Each row is where one point has got to under a steady rotation. How many steps took it there?
The counts run from 0 to 435.
[104 140  92 114 112  65 124 152  96 125  93 143  89  98 150 136  79 117
 103 146 145 150 130 153 158 120 131 166 106 131 160 168 165 123 143 100
 137 172 112 116 134 113 122 121  88 161 108 116 117 147 163 134 161 152
 143  64 141  81 116 119 108]  344
[106 120 112 142 160  96 121 166 178  82 123 135 132  93 109 135 155 111
 143 174 175 111  95 171 163 167 130 160 133 131 135 160 147 161 119 115
 145 183 152 130 115  81 115 114 156 112 132 153  92  84 137 128 133 132
 159 166  74  99 142 118 142]  0
[ 96 109 106 124 127 124 142 136  88 121 131 132 120 106 109 118 136 123
 170 177 113 106  82 172 185 128 130 149 152 108 138 143 171 141 142  72
 150 155 177  72 144 135 138 148 142 135 136 105 114 130 147 110 144 113
 160 111  91  96 135 106 153]  54
[140  96 111 101 104 131 165 148  87 156 146 113 113 116  97 117 106 109
 145 156 108 106  81 160 164 127 132  91 180 129 165 105 108  84 131 106
 128 140 117  80 127 139 116 158  94  93 141 127  86  91 178  92  94 106
 113 147 103 111 116 157 144]  296
[ 89 134 110 132 154  76 117 143 146 109  98 128  75 115 158 123  95 123
 122 155 185 154 114 163 176 122 115 178  94 151 137 149 189 159 123 100
 144 170 126 139 102 103 135  76 121 171  99 128 131 132 129 136 155 146
 130 108 110  94 152 114 122]  188
[ 97 133 114 113 104  54 115 134  91 123 109 135 127 100 131 152 138 104
 144 154 129 140 119 162 177 129 116 152 123 124 159 163 138 121 157  63
 167 137 142 109 167 127 135 114 117 139 141 114 120 148 168 111 144 122
 167  69 104  75  99  97 149]  356
[176 129 119 119 132 136 134 159 146 126 174 131  84 115 122 141 127 107
 139 147 105 102 124 132 160 157 127 153 163 148 112 146 120 108 145 156
 102 154 105  73  89 114 123 137  83 103 114 152  87 137 150 103 140 112
  92 185 108  96 135 147  82]  92
[108 143 111  86 164  60 148 133 102 149  87 109  98 111 159 101 117  94
  98 141 145 145 156 144 185  95 140 136 110 150 157 136 127 171 142  99
 135 132 100 122 133 140 153 115  72 177 119 129  74 121 152 128 151 162
 103 141 103 131 104 131 116]  429
[117 150  90 108  75 119 154 146  95 126 141 172 124  98 160 121  92 127
 141 117 141 142  92 144 150 116 115 168 151 160 169 121 113  95  99 101
 154 192 161 122 151 116 105 106 124 127 117 115 106 110 166 107 112 146
 119  87 156 101 106 169 104]  410
[142 125 103 134 120 156 153 146 131  95 149 147 114 119 133 123  85 134
 142 164 123  97  56 181 144 122 129 159 157 126 152 104 179 102 101 150
 130 151 140  75 112 125 124 108 133  78 103  98 105 114 148 136  99  89
 126 146 136 115 181 155 103]  321
[126 168  78  92 150 127 168 157  81 156 141 127 131  87 148  96 152 108
 120 132 115  85 124 156 180 132 127 166 155 130 147 156  92 158 138 144
 133 157 146  85 108  87 129 147 134 156 122 135  59 131 133 111 123 150
 106 197 103 128 108 153  87]  26
[118 134 115 111 110  99 126 136 103  82  97 180 136 105 136 119  92 124
 123 171 154 146  77 186 123  97 143 127 142 154 187 126 126 102  99  77
 172 160 169 120 157 152 115 106 150  96 113 118 103  87 147 120  79 107
 150  82 142  98 130 166 125]  154
[112 149 130 110 119 124 144 110  81 152 143 148 106  99 147 127  97  99
 171 160 115 135 111 173 176 112 119 152 121 145 151 122 155 124 152  82
 129  99 163  60 164 160 147 122  98 121 114  63 129 152 180 128 137 121
 124  84 140  96 127 131 111]  421
[102 131 121 108 179  61 128 166 159 101 115 130 107 108 122 117 169 111
 132 141 171 144 149 150 158 134 128 117 113 149 140 162 126 162 131  74
 157 163 124 154 101 125 127  99 105 153 127 169  74  76 120  91 145 163
 106 165  77 113 112 127 131]  371
[119 121 133 103 149  54 153 120 146 134 102  92 120 111 107 114  78 113
  91 185 151 162 155 177 149 119 139 100 114 151 175 105 147 149 143 105
 112 120 123 110 136 149 137 116  98 130 123 160  81  81 167 137 134 114
  88 159  90 121 114 149 135]  16
[159 153 113 120 138 122 156 144 161 126 156 100 107 120 136 166 126 115
 108 136 138 117 117 177 166 111 130 149 144 154 134 110 138 100 118 190
 102 131  98 105 102 126 149  71  89  91 126 111  72 113 160 131  98 103
  71 178 137 133 156 159  88]  105
[100 121 129 112 123 119 167 128 170 113 101  73 139 125 104 149 119  94
 109 149 164 120 102 191 140 123 111 157 134 131 151  94 178 126 106 143
 110 117 110  98 140 141 152 101 114 104 146 144  80  72 178 131  89 130
 107 169 105 134 141 127 142]  73
[110 119 159 118 147 108 137 119 156 126 124  95 114 128 106 144 127  92
 146 162 157 153 132 176 162 112 119 105 116 164 138  88 169 118 144 115
 118 104 105 102 135 171 174 109  83 100 135 119 105  81 178 125 102 113
  86 150 101 128 145 119 152]  61
[109 112 105 101 122  94 173 140 160 148 145 107 151  98  91 144 112 114
 121 165 134 148 122 182 170 131 117 100 169 151 190  91 153 117 117 112
 132 124 156  97 141 130 128  92  98 103 142 149  80  93 209 119 107 105
 109 141  85 116 118 145 156]  28
[120 127 105 122 185  71 133 144 150 118 153 134 138 105  81 143 182 132
 141 184 125 114 113 174 181 169 121 134 167 134 141 137 138 153 125  97
 149 135 177 113 121  83 120 108 157 103 135 140  78 117 147 102 144 113
 142 150  59 103 132 111 144]  269
[123 137  89 127 127 120 157 130 136  84 138 168 152  94 141 129 112 134
 132 133 158 118  87 190 157 128 103 180 151 159 168 131 150 117  82 124
 160 174 195 129 123  94 111  79 157 118  96 122  83  91 152 109  94 129
 138 117 143 117 156 159 126]  411
[ 99 168 133 102 131  85 134 127 120 142  76 138 101  82 182 126  90  95
 108 150 177 166 133 175 156 109 116 190  88 155 160 120 147 153 135 111
 114 136 118  99 153 146 151  84  92 154 110 106 105 134 148 157 139 156
 111 108 136 121 147 124  97]  331
[130 133 102  87 117 159 180 150  80 133 144 163 102 127 167 130 110 118
 160  93 139  97  95 141 166  94  95 158 136 158 140 123 101  95 108 117
 145 163 107 113 105 150 155 110  80 116 107  92 102 127 170  99  97 156
  96 132 160 126 139 160  76]  51
[ 73 121 135 116 126 118 152 120 137 122  64  92 108  95 128 119  88  76
 112 170 142 144  96 204 152 100 130 168 108 129 149 127 195 145 148 110
 112 109 104  71 137 146 164 143 110 133 135 110  90 102 172 151 124 127
 135 138 113 126 145 101 140]  74
[105 153 114 122 147 122 141 129 127  90 164 173 137 101 150 134 133 142
 175 147 173 130  98 172 156 118 107 180 139 168 153 131 143 136  87 101
 162 148 192 144 132 103 133  55 158 125 104 113 115 119 120 117 110 133
 129 113 124 115 142 146 120]  110
[103 154 129  97 193 143 149 129 120 131 152 141 114 126 119 103 157 109
 171 158 133  76 101 161 188 107 115 145 129 151 114 122 112 173 117 114
 148 144 121 102 100 123 162 125 143 134 107 110  61 108 114 108 126 123
 101 207 107 147 134 130  80]  294
[151 117 117 128 137 113 117 160  89 114 134 154 111 100 112 120 144 113
 166 178  86  91  85 158 169 141 141 130 166 113 141 169 102 134 157  87
 146 134 121  56 126 142 131 198 134  98 126 130  71 132 122  85 117  99
 150 144  99  83 115 120 124]  381
[118 117  82 105 145 154 167 144 108 108 153 148 110 128 148 135 100 145
 148 114 155  93  56 179 157 100 121 147 155 158 145 110 149  90  82 135
 158 166 141 106 101 117 143 102 131  94 119  95  93  93 150 111  87 130
 108 130 149 137 163 170  93]  52
[117 137 147 132 160  88 121 111 124 112 140 145 125 132 115 151 116 121
 160 173 152 137  96 187 169  98 131 137 129 162 147 113 184 102 130 111
 151  99 156  93 145 156 170  82 119  89 106  61 114 125 144 147 111  85
 125 106 125 118 184 111 135]  277
[102 122 128 137 139 168 127 129 115  99 167 153 116  99 131 140 158 119
 212 156 130  89  80 175 176 164 108 191 143 129 115 153 170 141 142  92
 138 149 160  83 124 111 169 129 154 109 115  94 121 125 121 115 130 130
 155 134  96  82 153  99 122]  66
[119 185 157  97 170  48 105 127 153 120 120 124 135 111 133 141 156  95
 118 142 174 164 181 157 159 116 122 152  90 172 143 160 113 170 156 113
 121 108 126 144 128 137 139  78 101 118 125 147  83 114 152 121 130 129
  92 150 107 104  99 119  99]  416
[ 77 130 139 129 130 117 131 113  92 100 109 156 139 100 122 113  93 112
 156 192 143 139  89 182 152 103 132 149 128 145 180 103 151 136 112  69
 148 116 186  68 169 150 147 149 158 112 121  85  99  92 151 128 122 114
 138 124 125 122 135 129 140]  310
[153 114 144 112 167  91 114 121 137 111 165 148 125 114  90 107 122 104
 173 198 112 141 142 150 152 134 138  89 144 172 155 120  84 127 144 105
 125 130 137  90 138 158 116 154 123  88 115 143  69  89 144 107 117  88
  99 173  96 110 110 154 118]  81
